Each row is where one point has got to under a steady rotation. How many steps took it there?
The counts run from 0 to 469.
[121 122 106 134 111 164 122 120 149 150 117 164 208  68 157 115 146 142
 149 134 138 151 151 124 138 135 144 156 146 105 150  74  91 136 134 111
 148 148 108 113 130  96  93 109 131  91 174 148 135 101 154  92 139 124
 138 144 136 139 126 154 127 105 116 101 150  93 149 116 130 108 140 122
 141  64 133  85 163 116 194 145  62  98] => 364
[ 84 141 131  92 116 178 140 130 118 170 123 126 122  77 154 115 124 126
 150 144 138 123 146 140 115 109 157 132 166 118 128 124  97 158 113  96
 146 145 132 112 135 149 138  86 112 135 159 128 123 102 117  85 170  86
  87 127 141 145 136 148 130 129 146  77 118 111 133 162 161 166 154 134
 153  93 152  86 185 145 190  95 108  96] => 99
[132 145 130 111 149 171 145  99 132 206 114 150 157  66 138 122 148 156
 134 135 110 130 131 111 113 149 170 155 124 104 116 124 104 164  85 113
 145 110  76 141 118 113 114 102  80 132 146 133 121 129 146 105 164 127
  99 128 174 139 131 153 157 110 120 102 134  99 153 118 157 107 169  84
 170  98 154 128 139  91 190 124  89  97] => 128
[112 134 123 119 125 177 144  95 119 172  96 152 145  87 133 130 156 146
 141 149 171 141 132 126 138 136 182 149 150 100 106 112 117 163 119 114
 120 138  96  96 128 116 115 102  96  94 152 171 139 141 153  66 147 130
 116 153 141 157 120 130 162 125 145 115 135  68 162 110 153 105 164  95
 186  77 153  94 153  91 172 136 101 130] => 186
[ 87 126 128  82 158 153 117 140 116 130 112 157 107 103 164 108 166 117
 136 178 127 120 154 120  86 138 189 126 131 143 118 137 121 145  92 108
 103 154 113 144  62 138 118 118 109  89 108 117  98 150 121  97 120 111
 103 138 127 155 102 162 144 146 153  84 132 105 193 120 152 121 162 122
 170 116 132  95 111  91 200 137 127 130] => 201
[ 96 134 110  61 147 191 151 107  96 202 137 118 104  88 148 125 134 128
 142 149 134 138 130 134 110 158 181 121 140 112  98 130 127 142 122 121
 114 126 100 113 143 146 128  93 106 123 144 140 120 118 122 120 137 111
  79 159 169 110 147 176 105 147 137  88 112 112 149 148 156 155 139 162
 186 122 153  94 124 107 179 111  95 124] => 448
[ 99 124  91  89 145 165 169 139 116 189 142 144 155  85 151 116 177 152
 161 137 137 154 115 115 115 136 182 126 146 122 141 109 101 108  90 143
 138 161  94 114 123 164  96 110 128 121 140  94 113 105 140 142 145 145
  90 158 166 119 126 141 118 147 130 109 106  87 154 113 137 114 110 129
 189 122 114  81 121  96 171 155  90  97] => 208
[108 108  99  88 110 169 122 120 127 169 125 129 119  91 101 112 151 154
 169 144 156 165 175 157 110 153 152 134 147 114 143 106 135 134 125 131
 133 151 125 126 120 171 122 108 121  85 162  92 150 125  64  99 122 101
 123 164 131 134 116 152 112 141 144 105 126 105 162 133 158 128 149 157
 174 135 116  67 149  92 202  91 108 122] => 179
[ 77 119 123 113 142 211 132 107 111 129 128 120 137 112 121 116 133 124
 153 163 126 158 175 161 114 161 152 136 126 156 152 128 168 162 122 121
 125 143 124 155 130 102 120 130 128  94 176 136 135 114 115  75 111  94
 163 150 124 109  98 153  90 129 144  57 105 129 166 134 137 102 155 144
 157 110 130 102 153 119 190  96  92 115] => 45
[ 77 101 117  92 116 181 145 113 104 181 126 119 148 106 150  93 155 113
 107 158 138 152 146  96  96 119 205 113 159 119 110  89 111  94 118  87
 102 109 102 109 123 143  80 109 111  92 131 127 139 106 142 126 134 141
 137 148 190 132 138 175 108 137 119  87 116 133 152 136 153 113 143 160
 148 105 146  94 146  96 152  97  92 121] => 5
[113 116 123  78 137 160 126  99 102 152 111 171 144  55 124 101 143 145
 153 173 119 144 139 124 142 145 149 155 118 117 123 121 141 155  94 138
 110 154 139 153 113 170 102 116 119 140 128 133  83 131 119  86 124  95
  71 148 116 151 135 137 155 142 147  89 130 105 157 126 137 156 169 112
 179 108 139  99 137 117 208 123 123  77] => 373
[ 93 146 117  89 163 139 144 150  80 143 103 129 111  99 183 132 168 142
 152 131 165 127 162 171 116 121 165 123 140 132 161  89 106 142  82 130
 117 182 127 150  84 135 125 112 143  97 121  81 143  85 135 107 168 135
  85 145 129 142  96 117 125 143 139 123 137 112 170 131 148 154 136 117
 158 114 128  89 156 109 187 123 100 100] => 56
[ 91 109 127 104 120 150 151 107  90 187 101 137 133  73 162 103 149 122
 129 123 175 158 179 146 125 126 149 157 107 128 111 111 138  93  99 132
  96 131 109 150  86 172 105 114 108  97  95  77 126 110 121 102 154 138
 103 150 172 145  87 146 138 123 130 112 113 131 151 100 179 142 145 113
 174 119 134 119 146  76 179 116 102 126] => 145
[113 111 121  89 151 150 121 134 113 118 120 161 142  98 147 134 143 111
 146 174 137 131 199 151 131 123 166 143 150 128 132 113 149 171 127  96
 127 157 172 141 120 140 116 130 132 115 145 120 103  83 138  97 103  96
  97 155 127 141 117 136 133 148 162  56 124  81 142 147 147 151 146 121
 150  92 134  79 152 145 204 116 101  91] => 196
[109 127  98 100 118 186 135 115 114 165 117 106 139  98 133 125 165 142
 134 118 171 155 178 156 110 144 168 133 128 112 117 113 133 128 145  90
 110 115  89 129 126 114 118 132  93  57 151 144 142 102 132  80 131 146
 162 151 164 137  83 167  98 139 103 112 102 112 163 111 173 102 133 135
 164 124 114 135 151  82 168 115  79 115] => 183
[ 90  91 122 123 112 196 138 124 113 173 104 128 173  77 121 126 125 120
 150 136 149 182 145 118 125 131 148 154 140 111 135  68 158 134 130 136
 139 145 137 109 133 135 102 130 133  97 183 148 128  95 117 109 144 125
 141 147 142 124 133 160 113 133 128  68  94 128 144 126 132 117 133 131
 149 101 114  85 166 128 188 110  69  99] => 43
[108 122 125 126 144 175 155 117  82 136  96 142 135  98 149 128 150 103
 125 172 168 151 182 144 107 130 174 141 124 131  93 120 172 179 122 115
 112 108 119 135 105 101 108 149 102 106 154 142 125 123 151  92  98 111
 132 174 166 128 112 158 127 145 145  72 127  98 140 108 157 127 163  93
 177  75 143 102 146 103 177 140  72 115] => 47
[ 97 155 134  93 158 215 155 135 108 160 163 134 145  81 150 153 140 162
 146 135 150 139 128 171 115 177 161 114 139 120 157  97 133 140 129 147
 127 161 124 145 120 105 125 117 125  76 155 135 114  84 113  91 126 115
 118 151 127 132  84 156  95 149 125 124  79  82 175 129 140 105 153 130
 168  97 114 123 164 120 166 126  95 132] => 13
[ 98 112 113 122 154 163 150 165  94 117 115 155 128  99 161 111 148 134
 160 180 150 153 177 135  85 129 175 131 168 157 165 131 138 149  88 141
 154 159 132 132 109 142 108 132 128 140 127  57 109 106 125 132 133 121
 116 159 158 125 111 137 116 145 147  72 129 112 138 125 144 156 132 120
 170  83 120  67 133 110 194 131 105  98] => 346
[ 99 131 125 114 146 162 139 147 144 134 114 150 159  80 180 128 152 115
 150 126 175 129 184 143 124 127 130 141 112 123 139  97 110 152 126  89
 149 146 134 126  74  59 125 130 124 100 150 149 122  74 141  66 140 127
 124 134 136 130  77 147 130 104 143  99 121 107 153 113 149 115 131  91
 155  81 127 107 140 105 192 148  72 131] => 17
[123 134 125  84 139 177 116 111 125 127 125 131 143  91 139  98 139 135
 131 183 115 114 167 129 105 145 187 109 150 133 145 105 117 180 127  78
 142 116 122 128 105  84 108 107 125 121 170 154 120  93 135  68 131  98
 119 127 126 129 124 163 112 135 127  58 135 124 157 137 133 151 162 127
 142  70 156 100 144 119 184  86  99 102] => 367
[ 96 134 119 112 104 180 123 112 133 141 139 111 116  83 149 106 154 130
 151 152 149 144 151 128  90 147 159 116 127 142 123 116  90 140 113 101
 153 123  82 126 133  95 131  90  89  82 170 131 114 153  98  69 149  76
 155 123 172 113 114 176 101 122 127  89 106  90 167 134 120 123 146 141
 171 104 147  90 160  98 177 131  75 139] => 216
[109 133 129  71 171 198 130 111  83 159 104 120 103  74 129 139 141 156
 131 144 138 133 137 153 141 183 152 131 113 113 160  87 164 165 114 143
 122 155 116 151 110  95 125 125 113 102 134 144 101 106 111  87 142 118
  97 130 117 134 116 161  98 143 126 104 113 114 183 131 130 138 150 111
 171 106 119 122 146 124 177  96  91 109] => 222
[113 107  88 104 154 150 152  96 122 142 105 143 146  94 147  88 196 135
 141 146 164 137 158 114 129 116 165 113 110 121 112 103 121 117 102  88
 112 131  90 133  95 110  94 136 123  91 127 140 143 120 148  76 134 138
 132 164 155 113  96 125 134 109 133 124 127 100 161  85 152 115 141 107
 186 116 128  93 132  44 161 148  82 112] => 321
[ 94 118  91  67 108 180 120 125 144 159 121 125 119  66 144  88 154 161
 111 128 169 116 140 131 123 138 166 132 150 110 136 117  80 114 129  72
 121 127 119 119 103 143 124 108  94  90 113 135 121 101  95  76 142 135
  97 134 136 159  90 160 122 144 106 120 110 108 153 140 176 137 143 133
 168 121 124 124 155  77 166 112 126 117] => 414
[103 114 114 111 107 178 113 104 134 155 139 121 143  89 157 107 149 123
 132 132 143 148 170 111 108 144 162 133 130 124 136  94 102 118 121  94
 131 115  77 119 144  95 102  92  98  86 159 140 128 123 119  83 142 110
 158 123 194 114 117 185  76 108 124  87 110 101 157 132 130 101 132 154
 156 104 139 106 155 102 177 132  65 129] => 215
[127 106  69 100 106 142 132 117 145 162 123 154 151  64 155  75 159 128
 126 134 155 142 149 111 116 122 151 156 131 110  85 127  91 110 114  95
 117 111 103 127 113 145 100 125  93  92 114 128 131 131 125  99 124 123
 105 173 154 141  99 153 155 123 123 102 143  94 143 107 187 141 145 125
 182 108 135 108 122  68 195 149  97 109] => 412
[ 88 137 144  86 132 182 108 139 114 181 119 145 147  61 166 138 111 138
 159 124 121 166 157 149 110 167 139 163 102 122 161  87 124 143 115 151
 131 158 116 150  83 114 119 111 115  91 134 113  94 106 110 112 145 117
 117 119 124 139 111 188 119 131 130  86 123 132 176 135 147 130 146 124
 137  97 137 127 125 134 223 120  92 123] => 162
[130 110 110  99 117 153 134 100 105 164 109 135 122  87 134  91 172 169
 141 147 172 153 139 120 134 119 185 129 162 116 157  58  92 117 100  99
 117 130 132  99 121 153 101  81 120 119 129 138 152  96 133  86 159 136
  87 154 152 147 134 112 149 140 130 124 137 100 157 133 132 159 172 113
 163  93 138  99 178  86 146  98 110  89] => 325
[ 91 102 120  83 137 175 122 107  89 173 112 120 152  62 163  83 126 121
 132 139 125 146 158 106 130 143 137 139 109 135 137  79 148 116  99 123
 132 137 103 153 123 120  83 102 113 126 133 122  83 129 120  98 143 122
 115 100 172 112 130 183  77 130 123  74 102 147 147 134 115 152 130 138
 157  83 132 103 136 116 178 115  86 113] => 311
[ 89 109 132  82 138 153 129 131 128 150 117 138 106  81 166  96 152 134
 151 132 172 136 181 124 122 125 143 129 115 134 169  91  96 117  91 106
 150 156 144 128  65 111 123 100 137 125 117  90 133  83  85  78 172 120
  93 136 153 119  84 129 128 117 155 109 110 136 162 121 134 141 134 112
 164 115 117  88 138  69 177 111 109 142] => 114
[ 80 121 107 105 113 174 142 119  93 164 110 128 116  63 152 108 148 136
 146 111 189 158 164 163 137 125 130 152 115 130 138 107 131 103  92 130
  91 162 123 144 109 180 125 112 116  86  98  88 122 113 115  91 149 134
 109 144 142 152  85 124 130 125 137 134 112 125 179 120 163 155 149 131
 177 125 120 116 159  81 181 117 114 123] => 146
[104 121 134  94 147 171 161 110 107 173  82 161 160  68 137 124 147 142
 151 148 170 150 155 115 157 129 152 155 112 101 126 103 176 136 102 160
 131 167 122 128  99 146  98 131 128 133 138 129  95 117 137  91 149 135
  95 135 137 135 110 129 141 117 164  99 115 105 135  90 138 104 145  89
 185  94 128  77 154  88 174 132 107 118] => 283
[ 92 118 107  57 143 169 115 125 116 180 129 129 110  69 176 106 147 138
 127 121 144 126 165 132 126 141 150 145 128 118 146 109  89 107 109  85
 113 155 132 141 100 164 118 107 106 119  89 106 106  95 101 103 142 149
  68 119 159 146  80 142 109 139 131 116  80 117 161 153 172 155 129 119
 173 151 106 122 137  98 179 109 117 107] => 205
[105 145 118  96 119 175 144 135 119 198 105 104 117  87 135 113 151 140
 154 125 148 134 167 145 111 110 154 121 137 120 134 122 112 143  99 114
 168 136  85 137 134 136 140 101 104 121 170 107 124 104 109  91 205 115
 119 106 172 117 107 148 111 111 129  91  94 123 133 135 155 113 125 127
 165 124 138  79 180  98 172  89  84 119] => 39
[103 109 149  85 152 174 111 116  87 142 112 132 108  80 134 132 166 135
 126 169 122 138 158 136 137 155 167 151 122 134 143  93 148 164 108 107
 105 149 128 159  97 124 120 107 103 106 116 150  84 134 113  69 127 116
  83 112 140 160 123 135 139 151 151  95  87  89 189 148 122 133 174 102
 171 117 130 130 168 120 180 107 104 107] => 431
[105 146 135 109 122 193 135 133 118 182  97 117 113  87 133 124 130 144
 157 147 160 147 162 148 101 122 164 131 164 121 160 119 125 155  97 138
 167 139 106 125 125 150 129  98  97 134 167  93 127 115 101 101 197 100
 122 121 165 128 110 148 116 124 128  85 113 107 123 133 156 124 134 112
 156  90 141  73 181 116 173  87 115 123] => 40
[114 142 118  90 166 202 131 124  98 183 100 152 151  71 135 116 128 168
 147 151 114 139 136 129 127 166 168 145 165 120 193  89 141 161 100 121
 139 173 125 120 132 130 102 115 131 138 147 143 118  90 133 108 159 146
  99 122 122 132 143 142 118 129 126  80 129 124 145 136 133 133 138  99
 172  65 126  97 139 131 180  90 127  80] => 132
[ 67 113 119  99 111 182 145 102 109 177 125 110 137  90 158  89 142 116
 132 129 141 150 155 112  99 116 179 117 130 133 108 100 101  94 109 102
  99 122  81 128 119 145  95  93 113  75 142 127 136 121 139 103 145 125
 144 123 181 127 114 174  93 122 121  89 110 145 176 128 150 116 143 166
 159 110 151  90 147  88 176 107  80 137] => 6
[ 99 107 114  92 117 194 159 107 121 169 114 138 169  59 133  90 132 136
 113 147 140 136 131  99 122 123 173 143 121 110  98 118 141 150 133  99
 113  99 119 121 105 121 112 129  96 119 157 183 106 111 124  86 138 118
 104 145 148 140 109 164 140 135 122  60  95 134 138 121 164 129 154 103
 169  93 140 123 147 104 155 112  96  94] => 278
[100 137  98  87 153 171 131 139 116 157 102 128 160  92 144 120 153 123
 152 135 118 129 186 149 129 115 131 131 125 124 140 129 153 147 100 112
 151 168 104 161 117 104 111 157 138 116 170 119 104  96 143  94 151 115
 141 121 132  98  99 150  89 105 139  61 102 132 124 116 151 108 103 119
 147 113 104  68 147 117 202 103  79  91] => 135
[ 59 140 126 100 110 189 141 110  92 172 130 113 108  85 154  99 144 111
 166 125 160 150 139 137 100 123 161 125 122 134 107 119  95 111 107 125
 109 136  82 133 110 135 129  83 109  81 155 120 129 143 112  84 159  97
 136 141 162 131 113 178 117 122 140 105 110 134 169 134 144 134 152 167
 169 119 153  92 152  92 189 110  92 156] => 7
[120 103 124 110 154 154 159 143  90 135 128 155 151  93 151 130 171 113
 151 161 137 156 177 143 107 150 168 134 111 136 120  88 153 157 113 139
 136 108 129 155 111 121 104 142 115 113 141  87 108 101 127 125  97 106
 108 183 182 119 118 147 126 154 144  82 106  84 156 122 138 146 145 100
 170 109 125 109 129 121 176 162  61  87] => 256
